One vector is turned by the same rotation once a tick. Each row is the vector after some number of ticks, and that number follows the row.
The counts run from 0 to 824.
[ 17.4  -0.8  -6.5  49.8 -19.3   6.3  -5.4  -4.8 -12.5   7.9  -1.0  23.9
  10.4   9.5   1.4 -15.4  43.3   6.8  10.5  34.3   7.8  37.7  -9.7   4.3
   5.2  -3.5  24.5  12.9 -11.3 -11.2 -14.0 -23.8 -37.2  15.9 -13.5  -2.1
  29.6   7.1   6.6  -2.8   1.1 -14.2   5.9  36.4  -5.0   3.8 -10.3   3.7
 -20.6  16.7  -3.3  18.1  -9.1  21.2] -> 36
[-13.4  -9.8 -22.7   3.4 -24.2  10.2   7.3   4.2 -16.8 -29.8   7.2  21.8
 -14.6  11.8  17.2 -10.3   9.5 -25.1   6.9   8.9  28.0  16.9 -27.1   5.6
 -22.5   3.2  38.6  -6.8 -19.2   6.3  -8.3 -25.5  12.5   5.1  -2.7  16.7
  33.5 -24.8 -12.4  -2.7  16.8 -14.2 -38.6  -9.0  12.3 -11.6 -25.7  -3.0
 -15.3 -20.1 -30.3   6.6  26.3  27.7] -> 681
[ -7.0   5.7  10.4  -7.8 -28.4  -5.8  -8.5  20.8 -13.2 -16.8  -0.8  34.5
   5.6   6.7 -22.5   7.0  35.7  -4.1  14.9  32.0  12.7   8.6 -11.7  -6.4
 -27.8   2.2  27.9  16.1 -23.8 -13.0 -12.0  -3.4  15.9  18.1   3.6  13.2
  25.3 -27.6  -3.5   1.4  -6.0 -19.5 -18.2 -24.5   8.6 -11.4 -32.3  11.7
 -15.2 -23.8 -17.0   4.1  29.6  28.6] -> 394
[ 29.5  -4.2 -30.1  13.6   2.6  37.1 -17.7  20.7   4.1 -15.1 -23.6   6.2
  18.5  11.8  26.2  -1.2 -21.1 -10.9  18.0  26.4  26.6  25.5 -10.5   4.2
 -23.6  43.6  26.0  30.6 -15.7  13.3 -18.1 -23.6 -14.4  -6.5 -18.3 -10.7
  15.3  -5.8 -25.3 -16.4  12.7  13.5   4.1   4.1   9.5   6.9  -4.7  -1.3
 -19.4  -1.2  -3.4  14.7  12.5  16.9] -> 338
[ 17.0  -0.9 -39.0  13.7  -8.8   2.8 -10.9 -15.3 -21.6 -30.7  -4.4  11.6
   4.5  27.1 -22.1 -12.3  20.4  12.9 -10.8  38.9  19.2  14.9  -6.0  -3.7
 -29.2   2.4  27.1  30.7 -20.6  17.6 -30.6  -9.0 -19.7   7.3  -1.4  19.2
   8.2  -0.2  15.3  10.9   7.8   3.6 -10.8  23.9   2.8   1.6  -6.9   1.9
 -30.1   9.6  19.7  11.1  -1.3  34.6] -> 354
[ 14.7  -3.3  -4.5  -1.2 -15.5   5.4  -5.5   4.0 -15.7  -1.3 -22.9  36.7
  12.5   8.5   0.8   0.9  -3.8  -2.8  29.1  24.0  -7.2  16.1 -40.7   4.6
 -14.5   3.9  -2.0  14.6 -39.6   3.4  -5.1 -22.3   9.6  51.3   4.1 -11.1
  14.2 -13.8   5.5  -0.3  -9.0 -15.9  -1.7   0.1  30.3  -7.7 -40.3   6.3
 -20.2 -12.2 -19.3   0.4  20.4  33.0] -> 120
[ -8.2   9.2  20.9 -11.4 -12.3  28.4   1.1  11.9 -14.2  12.7 -22.2  33.7
  25.2   1.2  13.2  -7.1   7.8  -4.6   5.9   7.5   8.6  40.2 -26.6  14.0
   4.0  -0.2  22.8  33.9 -35.9 -10.5  17.2 -14.4 -13.9  24.8  -0.1 -43.8
  34.7 -17.9   1.8  -6.8   5.2 -19.1 -14.5   2.5   8.7  -6.2 -31.0   5.7
  -1.2 -14.6   4.0  -2.4   5.5  -0.1] -> 726
[  9.4   9.5  -6.1  -1.3  -7.1  39.7 -24.9  32.9 -16.6   9.9  -1.6  13.7
  -1.8 -23.2 -16.1 -21.4  19.7 -22.4  12.9   8.6  34.9  33.0 -27.2   5.8
 -16.6  38.5  33.7  20.8 -12.6  -4.1  -0.5  -9.8  19.0  -9.5 -13.3  -5.5
  15.5 -10.4  -4.8  -2.2  31.8 -18.1 -10.2 -27.9  -3.1   7.0 -26.6   3.1
  10.5  -2.1  -8.1  -0.1  15.8  23.0] -> 652
[ 27.6  26.6  -9.6   5.3  17.3  25.2  11.3  -3.9  -6.7   5.2 -13.9  33.0
  25.6  13.2   3.8 -13.0   4.5   1.9  -7.2  45.7  -0.4  20.1 -20.2   4.7
 -22.9   8.1  16.0  33.2 -20.7  -8.2 -26.5 -27.8 -23.3  24.6 -10.3 -16.2
  17.1  -5.2   9.3  10.1 -12.5  -9.6  -7.4  29.9  -7.9   2.9  -4.7  24.4
 -32.7  -2.6  11.4  17.1   7.5   7.5] -> 595
[-26.4  18.6   9.9  -7.4  -2.4  15.5  -8.8  20.3 -18.7 -15.2  -6.7  -9.4
   9.9  -5.8  -4.3  -9.3   5.4  -9.0 -20.7  12.2  28.5  31.0 -38.8  44.1
 -15.0  14.6  22.4  23.2 -44.1 -16.5   0.9 -10.9   0.4   8.5 -21.7 -17.2
  12.9  -7.3   3.4  10.1  20.3 -21.5 -22.9 -19.0  -1.3   2.2 -38.4  -1.7
   4.4 -17.0  21.6   9.2 -14.2   5.7] -> 234
[  3.9  -3.8 -15.7  20.6 -15.7 -18.1  -4.6  18.9  -5.7 -24.7  -5.0  17.7
   5.7  -2.5   4.6 -13.6  23.7 -21.1  14.5  12.7  48.1  25.7  -0.8  -4.3
 -24.5  12.0  26.6  10.2  -3.4 -10.9 -10.4 -18.9   8.8 -19.3 -22.4  -5.6
  30.7 -22.0  22.4 -21.4  11.0 -10.4  -8.8 -11.2   6.4 -25.1 -22.5   8.2
  -5.4 -13.4 -27.8  25.1  22.0  34.5] -> 255
[-13.9  16.7  -9.6   5.4  -6.7  -9.3 -11.7  11.7 -10.6   2.6   1.6   0.7
  29.7  17.3  -9.3   7.2  22.0  25.6  -6.5  38.4   3.8  22.8 -18.4  -0.5
 -12.4   5.7  26.7  40.2 -29.1 -11.5 -17.8 -22.5 -34.2  37.9  13.4  16.9
  -2.6 -23.4  13.6 -12.7   5.9 -25.1   7.6  -2.1  12.3  -1.9  -6.6   3.0
 -39.7   5.6  13.2   4.2  -9.7   5.1] -> 565
[-33.9 -15.2  -6.6  18.3 -50.0   2.5 -10.6   8.8 -26.6 -26.4  13.4  16.3
  -4.6  19.4  -2.5  -8.4  22.0   2.1   9.7  23.0  20.2  21.1 -18.6  11.6
  -6.6  -1.6  50.7   8.7 -27.2   7.8   2.5 -11.0 -12.4  17.1   5.0  18.4
  29.7  -2.7 -18.5  -1.0  22.0 -11.8 -33.9   2.9   1.4  -1.3 -19.5 -20.5
 -13.4   5.7   6.8   2.8  -1.6  12.5] -> 216
[-16.0  -8.7  -6.7   9.0 -12.7  11.5  10.2   7.8  -1.5 -24.0 -10.6   2.8
   5.8   3.2  43.2   0.8 -10.7 -27.3   2.1   4.1  16.6  30.9 -35.2  36.3
 -14.2   6.2  13.1  -4.9 -24.4   0.0 -11.2 -35.5  -5.1   0.8 -13.8 -15.2
  24.1 -11.9  -7.8  -7.2   5.3 -13.2  -2.3 -11.6  23.7  -9.0 -37.3   0.1
 -20.9 -36.7 -25.1  13.2  17.2  20.0] -> 266
[-18.2  13.6  -6.8  14.6 -22.5  20.9   3.0  -1.3   4.9 -15.9   4.2  -9.1
   1.7  15.5 -14.6 -22.3  37.5  19.2 -14.9  22.4  15.3  32.7  -1.5  15.1
 -12.0   3.9  34.0  35.2 -19.1   3.3 -12.4  -1.0 -37.1 -32.5  -6.1   0.8
  11.0  -7.4   8.7   4.2  37.5 -10.8 -12.7   8.7  -7.1   3.4 -20.8   9.5
 -31.4 -11.8   7.8  -7.6   6.9  25.9] -> 493
[-34.8  -0.4   8.8  16.6 -26.4  18.5  -3.1  18.3 -11.9 -26.4  12.9 -26.0
  13.3  17.2  14.8  -2.1  13.2  12.9  -7.9  22.3   5.8  28.5 -11.0  38.7
 -12.1  12.1  35.0  15.5 -28.6  -4.0 -20.1 -25.4 -28.9 -16.3  -3.3  12.6
  23.0  10.4 -26.8  -4.3  14.8 -12.9  -7.5 -13.4  -0.9  -2.0 -10.7 -13.1
 -30.5 -22.6   8.1   0.8   1.8  18.8] -> 489
[  7.3  11.8 -12.5   2.8  12.4  16.3 -14.0  -8.5 -12.3   4.7 -33.4 -19.2
  24.3  14.7   4.2 -19.9  -3.2   5.4   1.7  15.2  23.4  49.2  -8.8   2.3
   2.7   7.7   2.4  33.6 -28.9   5.1 -13.3 -21.0 -23.0  -7.2 -10.3 -20.2
   2.2  -9.8  15.7 -19.5  34.3  -9.0  17.2  28.0  22.9  -2.5 -30.7   1.2
 -22.1  13.9  -2.8  -1.9  -6.0  27.6] -> 18
[  6.0   4.2  13.4  -1.4   1.8  13.8 -20.0   4.3 -21.1  -6.9 -37.8  -6.8
  26.3 -12.5  -8.6   0.2  32.1 -13.6   6.1  25.7  20.4  50.4   3.9  11.4
 -17.3   4.3   3.5  25.3 -23.3  -6.4 -11.2 -11.4 -14.4  -4.8 -11.1 -28.5
   4.5  -2.2   8.3 -12.2  10.9  -4.2  36.2  -1.9  27.7   9.3 -39.6   5.2
 -10.6 -11.4  12.4   9.1  -0.5  28.9] -> 303
[ -0.4  15.5   4.0   2.6 -35.2   6.2  -6.3  22.3  -5.6  -2.6   1.9  45.1
   4.1  12.5 -20.5  -2.7  29.5  10.1  20.2  45.2   3.0   0.7 -24.9  -6.8
 -21.0  -0.2  29.9  26.7 -28.7 -14.0  -6.9  -9.9   4.0  32.6   9.2  10.4
  21.5 -20.9  -1.9   3.5  -1.3 -19.7 -27.2  -9.0  -0.7  -8.9 -18.8  10.4
 -15.7 -13.2  -8.4  -1.1  25.1  11.1] -> 392
[  7.9   3.7   1.4  22.6 -13.6  23.8  -7.8  20.0 -15.3   4.8 -15.1  29.5
  26.7  -5.1   8.1 -11.8  12.6  -2.9  -0.6  36.5  17.6  35.9 -22.4  23.3
 -11.3  13.5  26.2  35.4 -17.8 -14.0  -3.3 -22.9 -37.6  14.6  -1.8 -36.1
  19.1  18.6   1.6 -10.7   0.6   2.5  20.3  16.3  -3.4   8.4  -3.9  -0.7
 -14.1  -1.7  32.2  16.9  -6.4  -5.7] -> 308
[ 19.5  10.1 -23.6  22.1 -13.6  20.8  -8.1 -10.1   4.2 -15.9  -1.4  -6.7
  -2.0  19.2 -13.6 -10.0  33.3   9.3   0.3  45.1  -0.4  17.8  -7.9   6.4
 -22.2  10.2  19.7  20.4 -20.0  14.4 -36.5 -17.5 -32.2 -14.8  -0.6  26.0
  -0.9   2.0   0.6   2.3  27.0  -4.3  11.7  16.1   8.3  14.0 -12.5   4.0
 -42.2  -6.6  -4.7  -0.3  18.9  36.5] -> 351
[ 21.9  21.8  -3.9   3.6  -3.9  18.5 -19.6  38.3 -21.6 -12.9  -5.6  18.4
  19.8  13.0   1.6 -15.7 -21.2   7.4   0.6  34.7  26.7  17.9 -34.3  22.7
 -20.2  32.3  14.1  25.0 -41.1 -11.4  -9.0 -29.7  12.8  10.7 -22.7 -16.6
  23.4  13.5   0.8   1.8  -1.7 -12.9 -21.1  -8.0  -6.6  -8.8  -6.6  -6.9
   3.0   4.2  16.7   8.8   9.1  11.1] -> 660
[  3.3 -19.5 -21.4  25.5 -26.8  21.9 -16.1  -7.4 -34.5  -3.1   8.8   8.8
 -11.0  13.0   6.8   1.6  35.7  -9.1  10.6  22.4   3.0  18.8 -39.4  -1.7
   1.7   7.8  33.2  10.9 -29.0  14.7 -22.9 -24.0 -20.5  29.6   8.0  41.0
  23.4  -3.2 -10.4   4.0  12.8 -14.7  -4.0   0.8   6.6   5.7  -5.2  -9.7
 -19.7  -5.0 -13.5   6.8  -8.0  23.6] -> 359
[ -4.6 -12.2   7.3  24.3 -25.8  19.8 -23.1  31.4 -15.2  -0.2 -19.0   2.7
  -2.5 -27.2   3.4   5.5  22.4 -31.3  26.0  13.5  25.2  28.1 -24.2  10.2
  -4.6  22.5  27.7  15.8 -19.3 -14.8  -1.7  -5.2   7.4  24.7 -20.3  -7.7
  14.2  -7.4 -18.6  -0.8  17.2  -5.2   1.2 -17.3   6.4   6.0 -43.2   6.9
   5.3 -10.4 -19.7  18.8  -9.1  23.5] -> 793
[ 30.6   4.3  -8.8   3.0  23.2  13.8 -12.1  -2.3 -10.7 -25.5 -24.1   0.6
  14.6   9.2  -3.1 -12.8 -13.7 -10.3  14.8  16.8  22.1  47.1   0.3  14.9
 -20.0  20.4   8.4  -9.6 -17.1   6.9 -12.0 -20.0  16.4  -3.9 -34.3 -12.2
  23.8  -8.8 -15.8  -3.4   3.7 -17.8 -16.0  16.8  16.9  -5.0 -36.6  -0.3
  -6.9  19.6 -14.5  14.5  24.1  42.4] -> 193
[-40.0   7.4 -12.2   5.5 -18.8 -10.3  -9.5  20.0 -31.7  -9.9   9.9   6.8
  20.8  -1.1 -11.8   0.0  15.7   1.1  -7.3  22.6  26.2   9.7 -17.9  -0.7
 -28.4   5.6  46.0  36.5 -18.7 -17.9 -22.4 -17.5 -13.2  30.7  17.2  15.3
  -2.0 -16.8  11.1  -8.6   7.2  -5.8  -0.7 -18.0   9.0 -11.0 -16.9   5.6
 -33.7 -11.2   7.5   9.2 -18.0  15.4] -> 568
[-16.5  -6.9 -19.7  -0.3 -27.3   5.4  10.0   3.5 -23.2 -32.1   8.2  24.4
 -10.0  16.9   9.4 -10.6   0.5 -16.8   0.2   8.9  23.3   9.7 -28.5   6.6
 -21.5  -0.6  36.8  -0.3 -25.0   6.2 -11.6 -17.4  14.1  15.2  -2.6  15.8
  33.2 -24.5  -5.0   4.2   4.3 -15.6 -48.0  -9.0  10.3 -14.6 -25.9  -0.5
 -15.7 -19.4 -22.7   9.7  19.9  28.9] -> 680
[ 22.0 -25.3 -42.6  10.9 -18.3  21.2 -26.0   5.8 -20.7  -4.5  -4.9  21.7
   7.6   9.8  17.5 -11.4   1.0   0.3  -4.5   3.7  30.2  29.5 -49.4   8.5
  -6.7  32.7  21.7  36.5 -25.2  24.9  -7.8 -16.6 -30.1  18.0   1.9  -7.1
  16.6  -6.4  10.5  -8.2  22.2  -8.7  -1.1 -10.4  10.0   2.9  -8.0 -13.5
  -2.0  -1.0  15.6   3.2  -6.0   8.9] -> 85
[-20.2  11.7   1.9  23.2  -6.0  13.2  -0.4 -13.7 -13.5  -6.8  -3.3 -21.4
   1.0  -1.5 -21.9  -7.6  48.4   2.7 -10.8  27.6   1.2  30.2 -15.7  15.8
  -4.5 -15.1  24.7  15.6 -20.3 -10.5 -27.3  -6.6 -28.1  15.3 -18.3  17.6
   4.5  -4.3   4.2  17.9  18.1 -23.1  -5.5  18.0  -1.3  15.2 -36.4  20.1
 -31.6  -8.1  -3.2  13.3 -19.7  34.7] -> 778
[  8.7  16.8   3.1  22.7   1.6  16.6   6.6   6.4 -22.2  -4.0  18.0  12.9
  12.8  -7.7 -18.6 -33.2  33.9  -5.3  -5.9  20.9  17.8  38.2  -1.5  14.5
 -28.2  10.4  30.9  -2.3  -0.7 -15.2 -27.3 -36.3  -7.1 -28.5  -9.2   6.1
  32.0  15.6   7.8   1.9  -0.3 -19.2   1.3   5.2 -10.1   1.5  -2.5   3.7
 -23.7  -3.0  -6.1  15.2  17.7  43.0] -> 175
[-18.2  -3.4 -12.8   7.5   1.1  11.5   0.2  -9.1 -15.8   3.9  -5.5   0.0
  20.8  29.2  22.8   0.9   8.3   8.3  -1.1   4.0  10.4  38.9 -14.9 -11.9
   6.7   4.7  33.5  26.9 -21.9   3.8 -10.4 -25.9 -34.6  27.7   8.6  12.2
  31.5 -43.0  -1.6 -24.5  12.0 -31.1 -17.9  10.9  13.7  -9.1 -15.3  -0.9
 -32.2   9.6 -24.8  -1.2  -0.7  17.0] -> 7
[ 22.5 -18.8  -5.9  18.5  11.1   7.5 -22.4  12.5  -6.0 -21.7 -33.9   6.5
  20.4   0.3  12.8  13.3  -1.4 -15.9  16.5  22.3  22.9  42.4  -8.1  15.7
 -17.4  24.7  20.9   7.3 -17.6   1.8  -4.0  -7.4 -10.5  23.6 -37.5 -21.4
  24.8 -15.8 -28.0  -8.3 -12.7 -13.4  -7.6   6.7  11.7   2.3 -28.7   1.1
  -1.7   7.8   9.5  31.7   1.3  15.7] -> 52
[-11.8  -0.9 -10.5  -2.4 -18.3  20.4  -8.4   5.6 -58.1   2.6  -8.2  26.1
  12.5   6.0   8.1 -27.2 -13.0 -18.2   9.6   7.6  29.5  33.3 -32.6  -0.1
   1.4   8.1  25.3  17.4 -36.9  -3.9  -1.9 -35.6  11.4  28.4  11.1 -14.4
  29.1  10.0  13.7  -9.2  14.3   1.1  -8.0   9.0  16.1 -16.8 -15.0 -18.1
  -5.4   9.3  -5.0   2.3  -7.6  21.2] -> 438
[ 14.5  -5.3 -42.2  12.9 -13.2   1.2 -13.4 -12.1 -32.3 -37.6  -1.6  11.3
   4.9  26.6 -12.2  -7.9  19.1   4.7  -8.9  37.1  23.3  14.7  -8.6  -5.4
 -29.1   8.4  34.4  26.6 -20.3  16.1 -29.8 -11.1 -17.0  14.7  -0.4  20.7
  15.2   2.6   6.1  11.3   3.2   6.9 -13.4  18.5  -0.2  -2.4  -3.9  -4.0
 -26.8   9.4  19.1  17.5  -7.7  24.5] -> 355
[  7.1  -4.8 -16.3   6.4 -16.4  31.3 -18.1   6.5  -5.9 -19.7 -12.4  -4.2
   1.4  -8.9 -10.8 -19.9  -7.0 -12.7  17.0  21.9   9.4  33.4 -16.4  27.1
 -27.9  22.9  21.1  -2.4 -17.6  18.4  -9.2 -23.2  -2.2 -11.5  -0.6  -9.6
  -1.9  12.6 -26.9  -3.3  27.3  -1.0  21.8   2.9  30.0  15.4 -32.7 -10.0
 -31.9   6.2   0.9  -6.5  20.2  40.8] -> 621
[ 27.8  17.1 -14.1 -14.4   6.1   7.4  -1.6 -10.0   7.2 -19.2 -21.6  33.4
  16.8  18.9 -12.7  -4.4   1.5   0.3  -0.3  45.7  -0.9  27.5 -15.0  26.1
 -37.2  -0.7   2.4  11.6 -23.5  12.0 -11.3 -26.2 -19.7   7.4   1.4 -21.9
   0.7  -9.5  -1.2  -5.9  -2.8 -13.9  10.7  16.4  26.7   8.9 -24.8   3.6
 -30.4   3.0  21.2   2.6  37.2  14.9] -> 130
[ -6.5 -20.6 -27.1  -0.9 -13.6   3.6 -13.3   9.4  -4.6 -24.6 -17.9  23.7
   9.6   6.9  23.1   7.0 -17.3 -10.5   0.5  17.2  24.1  28.5 -38.4  32.1
 -26.2  14.4  27.9  13.0 -25.3  12.5   3.6 -19.6 -19.8  39.4  -0.8 -22.9
   8.1 -21.7 -12.6  -5.8   4.0 -11.4  -8.5  -4.3  27.4   5.2 -29.3  -8.5
 -15.9  -2.3  22.6  14.8   1.2  -3.8] -> 549
